Rotation paths and how fast each direction turns (degrees a step):
Each turn is a multiple of 5 degrees from 10 to 175, or 0.
Each row of a path follows its step; steps can be skipped.
Path 1:
step 0: [-14  -3   5   6  10  -3   0  10  -3   7  -7   7  -4   7  -2  -9   2  -3
   4   4  -5  13 -12   1  -8   6 -12  -3   3   5   6  -2  -1 -22   2  -6
   9  -5   2   0  -5  -1  -4   1   5  11   5  12   4  -2   3   0   3  -3
  -3  -5  -7  -3 -13   4   9  -8  -6   2  -5 -10   3   3  15  10   9   2
  -5  -2  -7   4  -6 -11   5]
step 6: [-12   7   7   2  -1   2   3   3  -5   8  -1  -7   4  -3  -2   7   4  -8
   5  -2  -2  -6  13   7  -2  16   2  -7  -1  10  -4  -7  -2  -5  -6   3
   6  -8   8  -2  16  15  -1   0  -4  -1   1  -3  -9  16  -8   5  -5  -1
   6  -2 -11   0   7  -5   7   0  -4  -4  -6   6 -20  -6  -1 -10   3  -2
  -5  -7   6   4   8   2 -10]
step 7: [ 14   7   5   8   3   6  -9   3  -2  -8  -3  -1  -6   0  -5   9  -5  10
  12   7  -6  -4 -12   3  -2  -3  -1  -9   6  -3  -4   3   0   0  12   3
  -7  10  -7   0  -2  15  -2   7  -1  -9   2  -2 -14   4   6   3  -9  -6
  -5 -10  -2  -2   3   0  12  -4   4   6  -1  13   3  -7   0 -14   3   7
 -11  -5  -4   0 -13   1  -6]
step 8: [  4   3  -3   9   9   9  -3   1   7  -4   2   0  -3   0   4   2 -10   1
  -8   0   2  -4   8   7  -2  -1   5   4  15 -11   2  11  -4  10   1   8
  14  17  17 -14   3  -6  -2  -2  -2   3   9   4   2  17  -4  13  -8  -3
   4   7  -2   6   4   6  -6  -2   7  -5  -8  -3   9  -2   5  -4  -9   1
   1  -2   9  -2  -1   6  -5]
step 12: [-13  -3   3   9   2  -3   9   8  -3   1   4   1  13   6   1  -3   3  19
  -3   9  -1   7 -12  -5  -1  -1 -11   9   9  -1 -13   6 -10   8   4   9
 -22   7   7  -2  -4   7  -4   0   3  -3   4  -4   5  16   0  -2   3   1
  -1   1  -3   2  -6   2  14   5   3  10   2  -4  -1   5   3   7   2   3
 -12  -2  -1   2  -3  -6   1]
step 22: [ 11   9  -5   7  12   5  -8  14  14   9  13  -6   9  -5   1   9   0  -4
   6  -3   5   3   7   6  -4   6  -2   4   4  -3  -3  -1   3  -5   8  -2
   7   3  -2 -11   9  17  -1  -4   7   0  -5  -4 -13  13   2  -1   1   1
  -9  -6   0   2   7   1  -1  10   9   2  -8  -1 -10  -6   4   4  -1  10
   0   3 -15   5   3  -5   3]
step 24: [ -1   0   3  10   1   5   2  -7   4  -1   1 -14   4 -11   1  -3   0   2
 -18  -7  -4  -3  -8   0 -11  -2  -6   6  17 -11  -4  -4 -16   5 -25   7
  -3   7   0   7   8   9  -1  -5   2  -4  -6  -5   0   6  -4   6   2  -1
   2   2  -5  -4  10   3   5  -2   6 -10  -7   2  -2  -3  -1   4   0   1
   1  -1  14  -8   2  -2  -3]
step 25: [  6   8 -12  11   1  -2  -5   2  -5  -2   0  -9 -10   4   4   2  -8   4
 -12  -4  -7   0  -8  -1   6   2   4  -7 -15   5   1   2 -11  -1   7  -3
  -2 -13   1   4   4  -3  -3  -7  -4   0   1  -7  -1   9  -5   7   2   7
   8 -10  -8  -2   4   6  11  -4  -9   5 -10   5  -6 -19  12 -13   5   7
   5   5   2   8  -4 -14   1]
step 27: [-13  -2   3   7  17   0   1  11   0   1   1   8  -6  -6 -13 -12   3   7
   1   2   6  -2  -4   2  -2   3 -10   8   5   3  -2  -1  -3   3  -2  -3
   6  -9  21 -13  -2   0   6  -8  -5   4   0  -7 -10  11   3   3  -3 -21
   0   0   8  -9  -4   4   3   6   4  -2  -7  -7  -5  -2  11  -7   9  -3
  -2  -1   2  -1   4  -4   6]
Directions:
[ 1 -3  0 -2  0 -1 -2 -1  3 -1  2  0  1  0 -1  2 -5  0  1  1 -2 -2 -1  0
 -1 -2  3  0  0 -1  0  0 -2  1 -3 -1 -2  1  0 -2  3  0  1  0  2  1 -1  2
  2  2  1  3  1 -1  2  0  2  0  1 -3  1  0  1 -1  4 -1  3 -1  1 -1  0 -2
  1  0 -1 -1 -1 -2 -1] -> 70
[-3 -1  1  0  0  0 -1 -2  0 -2  1 -2  3  0  1  0  2  0 -4  1 -1 -1  1  1
  1  0  2  0  0  2  0 -1 -3 -1  1 -2 -2 -2  1  2 -2  3  1  0  1 -1 -1 -1
 -2 -1 -1  1  3  3  0  2 -2  0 -3 -4  2  0  1  2 -2  0  2 -2  0  1 -2  1
  4  0  2  2 -2  0 -1] -> 55
[-1  3  1 -2 -1 -2  0  1  1  1  2 -2  3  1  1  0  1 -1  1 -1 -4  0 -2  0
  1  2  0 -2 -3  2  0  3  1  2  0 -2 -2 -2  3 -1  1  2  1  0  0 -1  2  1
  2  1 -1 -2 -2 -1  0  1  2 -2  2  2 -2  3  1  1 -1  3  0 -1  0  1 -2 -1
  0  3  0  1 -1 -3  0] -> 135
[-2  1  0  3  0  2  1 -1  3 -2 -1 -2 -2  1 -2 -1  0  1  1 -1 -4  1  2 -2
 -2  1 -2 -3  1  2  1 -1  3  0  1  2  0  0  0  2  3 -3  1 -1  1  3  3  1
  2  1 -1  2  1  1 -1  1 -2 -1 -1 -1 -2 -1  1 -2  0  1  2  1 -1  2 -3 -2
  0  0 -1  0 -1  2 -2] -> 140
